First come named turns, each shown by rows before and after it. For each pair of rows after them, which turns, in which order, take the first row to the second? The first pair is done for you.
k349:
[ 20.1  12.6 -14.1 -12.6  -9.3  -4.9  -4.6  -3.3  24.1  12.6  -3.4  19.3
  10.9   2.1  22.0] => [ 15.1  19.0 -15.4  -2.3  -6.0  -9.4  -7.8  -7.0  20.7  11.5  -0.4  24.9
   8.8   9.3  20.3]
[ 11.8   8.7 -14.0  -4.4 -15.0 -14.8 -30.1  12.1   7.6   2.8   3.2  10.9
   9.9  -3.5   6.8] => [  3.1  18.9 -13.2  13.1  -8.5 -16.0 -30.0   3.0   2.4  -2.4   3.8  13.4
   8.0   5.8   5.2]
[ 13.6   7.8 -30.9   2.7 -11.9  -3.3 -15.3  -1.1  -3.9  -4.9  -2.3 -30.8
  24.8   9.2 -23.7] => [ 12.2   8.0 -30.1   4.0 -11.7  -3.5 -16.7  -1.5  -4.4  -4.5  -2.1 -29.2
  24.7   8.8 -24.0]
k656:
[  9.2   5.0 -13.6 -16.8  -2.2   5.6 -13.9  -4.9   5.7  -3.8  -4.7   3.7
  16.5   3.8   9.3] => [  6.6   8.9 -18.5  -6.3  -4.0  -0.9 -20.7  -6.2   3.5  -3.8  -1.7   4.4
  13.9   8.2   2.6]
[ -1.2 -11.9  12.7 -23.9  10.4  30.7  36.0 -14.9   4.7  -4.8 -18.9 -11.2
   5.5  -7.9   8.1] => [  2.3  -2.8  13.1  -5.5   9.0  25.8   6.4  -9.8   2.3 -26.2 -31.9 -20.4
  27.3   2.7  12.9]
[ -4.8 -10.0 -12.8  -4.8  20.3 -10.2   6.4   6.5   2.6  10.3   5.5 -12.0
   4.7   0.9  -2.9] => [ -2.7 -11.1 -10.2  -7.2  20.9  -7.3   7.0   8.1   3.3   9.1   2.9 -13.0
   7.6  -0.1   0.4]
[-4.0  5.5 20.4 15.7 18.5  4.1  6.7 -9.3 -6.2 -5.8  2.2  3.6 -5.4  8.1
 20.2] => [-4.0  6.7 18.7 17.9 17.8  1.8  4.6 -9.0 -7.1 -6.0  2.3  4.0 -6.3  8.8
 19.0]
k112:
[ 15.0  -6.5  -9.5 -29.6  -8.1   2.5  -1.9   4.8   4.2  19.0   2.8  -6.6
   1.9 -10.5  -3.4] => [ 10.3   7.6 -23.7 -18.6  -7.3  -1.5  -5.2  -5.5   2.0  23.9  11.2   3.1
   1.4   2.5  -7.2]
[ 21.7   0.3 -32.4  -2.8 -15.8  -8.1 -38.5   5.2  -8.8   0.7   0.1 -20.5
  32.5   0.4 -18.5] => [ 22.7  -4.0 -27.8  -5.4 -15.6  -7.5 -37.9   8.5  -9.1  -1.8  -2.3 -24.2
  30.8  -3.0 -17.1]
[ 11.3  -1.6  14.2  -0.6   2.5   1.7 -14.1   8.4   6.2 -10.6  -6.1   2.4
   3.3   1.2   9.6] => [14.5 -0.1  9.6 -8.5  1.6  4.2 -9.5  6.2  8.5 -5.6 -4.8  6.3  4.5  1.6
 12.3]
[ -6.4   3.7  -3.4  21.1  -4.7 -12.8 -13.9  -3.7  -2.9 -23.1   5.8 -16.6
  19.5  10.5 -19.5] => [  0.4 -13.0  10.3   5.5  -4.5  -7.0  -8.8   7.6   0.0 -27.7  -3.6 -26.8
  19.8  -3.8 -13.8]
k377:
[ 11.8   9.9 -31.2   2.3 -25.9  14.8 -42.3  10.7 -15.0  -3.2  -9.7 -28.0
  18.5  21.9  -1.5] => [-12.4  25.7 -20.4  -4.8   3.4  36.5  21.2 -21.2  -8.3  19.3   7.3  20.7
 -12.2  30.2  21.3]
[ -1.5 -26.9  14.7 -15.5  -0.1   7.3  20.6   2.0  -1.9   2.7   1.9 -21.2
 -14.0 -22.4 -17.3] => [ -2.0  -3.7  -3.1  11.2  -0.2   4.7  -5.4  -8.7  -9.4 -15.7  -7.7 -38.8
  18.5   2.9 -25.1]
[  4.7 -15.6   5.2  -8.8  -5.0  -2.1  20.2   2.7  -7.3  10.7   8.3  -2.9
 -27.2  -8.8  -4.1] => [ 11.1  -4.4  -8.9  11.5 -12.2  -9.0 -12.1   4.6 -12.2  -7.1  -1.7 -27.3
  -0.3   4.4 -13.4]
Now pairs of rows:
(two turns a pair)
[  8.1  -9.6   6.9 -22.9 -13.1   3.2  27.8   1.1  24.5  10.4   0.0  16.2
 -11.4 -13.8  14.8] => [ 13.1   1.0 -18.3  12.5 -30.2 -19.9 -23.8   6.1  13.9  -4.3  -3.0 -13.1
  12.2   2.5 -13.6]
k377 then k656
[ -5.7  -0.7  -2.8 -14.0  -2.3  -0.9  18.4  -3.3   8.6  17.6  13.7  20.2
 -21.1  -7.1  -4.6] => [  6.2  -6.3 -13.8  -8.7 -17.9 -13.8 -15.7  11.0   4.0   8.0   8.5  -8.7
  -6.1  -9.0 -21.1]
k377 then k656
[ 36.5  19.8 -12.5 -35.9   0.1  -7.8  -2.5  -8.1  11.8  11.3  12.4  12.6
  13.6   3.3  27.3] => [ 32.4  29.6 -15.1 -15.8   2.8 -15.4 -19.6  -8.4   7.9   1.5  10.1  14.3
  19.1  13.7  26.8]
k656 then k349
[-10.0   8.0  14.2  13.0  17.4   8.9  13.1  -0.4  11.6 -21.9  -7.1  28.0
  12.1  13.7  32.2] => [ -1.7 -22.3  23.6  -4.7   2.9  -5.2   7.1  26.7  13.8  -9.4   1.7  28.0
 -13.8 -12.6  24.1]
k656 then k377
[ 11.3  -7.0 -12.5   4.4  -5.0  -1.2 -11.0   1.6  -2.5   3.2   6.2   1.7
  -8.8 -11.4  -4.8] => [  3.3  -0.8 -12.0  17.2   0.8   0.5  -8.0  -7.2  -5.9  -1.9   5.6   2.6
  -9.7  -4.1  -7.2]
k349 then k349
[  4.2  10.3  31.1   1.2  14.1  12.5  -1.9   1.1  10.0 -19.4 -15.6   5.5
   9.4  10.0  22.2] => [ -9.3  22.0  12.4  30.5   9.2  -8.9 -13.4  -6.7   0.8  -7.9   4.6  14.2
 -10.7  22.9  -2.5]
k656 then k656
[  6.7 -13.5  11.9 -19.8 -14.1   1.2 -12.9  20.8  13.5  13.9   7.3 -11.1
 -22.6 -23.8  15.4] => [  4.7  -2.3   9.8  -0.9 -16.3  -8.9 -37.2  24.6  12.1   4.0   6.8  -4.5
 -18.1 -12.5  18.8]
k656 then k349
[-10.9  -1.2  -1.7   2.5   2.9  -2.8   3.7   0.9  -0.4  10.2   3.1  14.3
 -21.3  -2.5  -1.7] => [ -7.2  -4.9  -1.3   9.4  -3.1 -10.0 -15.6  10.1  -4.6  -0.2  -3.5  -0.9
 -15.4  -4.7  -8.4]
k112 then k377
[ -1.4   1.0 -30.6  11.0 -16.2  -0.2 -12.4 -18.6   5.6   3.3  11.7  -1.6
   8.6   7.5   0.7] => [ -3.6 -17.9  -8.1  16.9 -16.0  -1.4 -19.2  -4.1   1.0 -13.8  -0.9 -22.3
   6.7  -5.1  -1.4]
k112 then k112
[ -0.5   0.0 -32.7 -10.9   0.9  -2.9  21.8 -11.6  -6.3   8.6   9.0 -13.9
 -10.1  -2.7 -20.8] => [ 11.2  -6.4 -17.4 -27.1   4.9  11.3  18.4  -3.1   0.3  -9.8 -12.8 -26.0
  14.2  -7.9   0.7]
k656 then k656
[-10.9 -25.6  -0.9   8.6  -7.0 -13.7  12.2   5.3 -10.8  18.4  23.5 -15.5
 -32.8 -18.7 -35.0] => [  3.3 -36.5  15.0 -25.1  -4.3   3.5  24.1  14.0  -1.2  11.3   6.2 -21.9
 -16.1 -32.6 -11.7]
k112 then k656
[  1.8   8.4  -6.0 -14.0  -5.6  -2.9   2.0  -9.7  -4.6 -11.3   1.3 -17.5
  20.4  -9.9   4.3] => [ -2.7  12.6  -1.6 -10.9   0.7   1.6   7.7 -15.8  -3.5 -14.2   0.8  -9.7
  21.0  -5.3  10.8]
k377 then k656
[  0.4  21.3 -29.7 -25.7  -7.8   8.5  13.9 -14.4   4.3  -1.4  -5.9 -10.1
  21.5   8.4   4.7] => [  7.0  10.2 -16.2 -35.6  -9.7  10.5   7.7  -0.2   8.9  -8.2 -14.0 -12.0
  23.6  -2.6  14.9]
k377 then k656
[ 13.9  16.0  -9.2  -4.1  -6.6  15.0  12.9  13.2   4.8  -4.7  -5.1   9.1
   8.1 -20.1   2.3] => [ 12.4  24.1 -17.3   6.0  -7.0  11.8   5.5   8.5   2.7  -7.1  -4.2   9.1
  12.2 -12.2  -0.8]
k377 then k112
[ -2.3 -27.4  -0.1   0.7 -14.0  -7.8 -19.2  24.3   7.5 -10.2   3.1 -17.8
  -3.2 -14.3 -17.0] => [  2.8 -28.5  -1.8 -10.6 -14.9  -6.7 -16.5  27.9  12.6  -4.1   4.8  -9.4
  -4.4 -17.6 -10.7]
k349 then k112
[ -4.0   6.9  16.3   7.3   4.7 -19.8  13.3   3.5   5.1   5.5  12.1  51.0
 -38.3  -1.2  20.2] => [ -2.7  12.4  18.0   3.5   8.4 -13.4  16.0  -0.1   7.0   2.7   6.8  53.9
 -28.6   1.8  28.3]
k656 then k112
[ -2.5  -5.7 -10.9  -4.6   2.2   3.7   7.4   0.1   5.0   0.5   3.6  15.7
   5.8 -18.8  -7.2] => [ -0.6  -5.7 -15.2   1.0  -2.4  -2.2  -1.1   3.5   3.1   0.7   4.4  11.7
   6.7 -18.1 -13.1]
k112 then k377
[-24.2   4.9  -0.9  14.8  13.8  -1.3  16.7 -19.0  -2.3  16.4   9.7   4.3
 -14.5   1.1  -7.3] => [-22.9  -8.9  15.7   7.9  16.8   4.5  23.4 -12.3  -1.3   8.6   1.0  -7.0
 -14.5 -10.4  -2.6]
k112 then k656
[ 15.2  -1.5  13.8 -14.1  -4.7  -6.1 -12.0  12.2  23.1   1.7 -11.8  28.4
   6.2 -13.3  22.8] => [  2.0  13.4  11.3  11.9   1.2 -12.1 -18.3   2.6  17.6  -2.4  -8.0  37.2
   1.3   2.7  20.8]
k349 then k349
[ -9.6   0.4   3.7  13.3   9.2  -3.9  13.8 -17.4  -9.3   4.2  -3.0 -17.0
  11.9  13.6  -9.9] => [ -7.5 -14.9  15.9   1.8   9.9  -1.6  23.6 -10.0  -6.3   6.6  -4.1 -17.6
   2.0   0.5  -4.7]
k112 then k377
[ 21.6   7.1 -22.2 -22.9 -11.5  -3.5 -33.3  22.0  26.4  -2.1  -1.0   6.4
  29.5  -2.4  18.5] => [  3.3  33.1 -28.0  -3.1   6.8   3.8 -12.1  -5.6  24.8   3.1   6.7  29.9
  25.4  20.2  23.0]
k377 then k656
[  8.2   3.1   3.0   2.1 -17.9   6.1 -20.9  11.2  -0.2 -21.3 -17.3 -15.7
  20.6   2.6   0.1] => [-16.7  17.2  -0.2  12.2  -3.0   7.1  16.7 -17.0  -1.8   4.3   8.1  23.2
 -16.1  12.9  -0.8]
k656 then k377
[  1.0  17.3  -7.5   2.1   3.8  -8.4 -10.7  -1.3   8.7   5.0  16.3  21.8
   6.7  12.2  10.8] => [  0.3   8.0  -4.3   2.5   0.0 -15.4 -13.6   6.7   7.2   9.4  19.8  22.7
  -5.7   5.1   5.9]
k377 then k112
[ -3.3   8.6   2.9  34.9   3.8  -6.9  12.8  -7.9 -15.0  -1.3  -6.1 -26.2
   1.9   6.9 -31.9] => [ -1.6  -6.4  12.1  15.4   3.4  -1.6  31.3  -3.5 -12.7   6.7  -5.4 -28.2
  -8.3  -7.7 -30.4]
k656 then k112
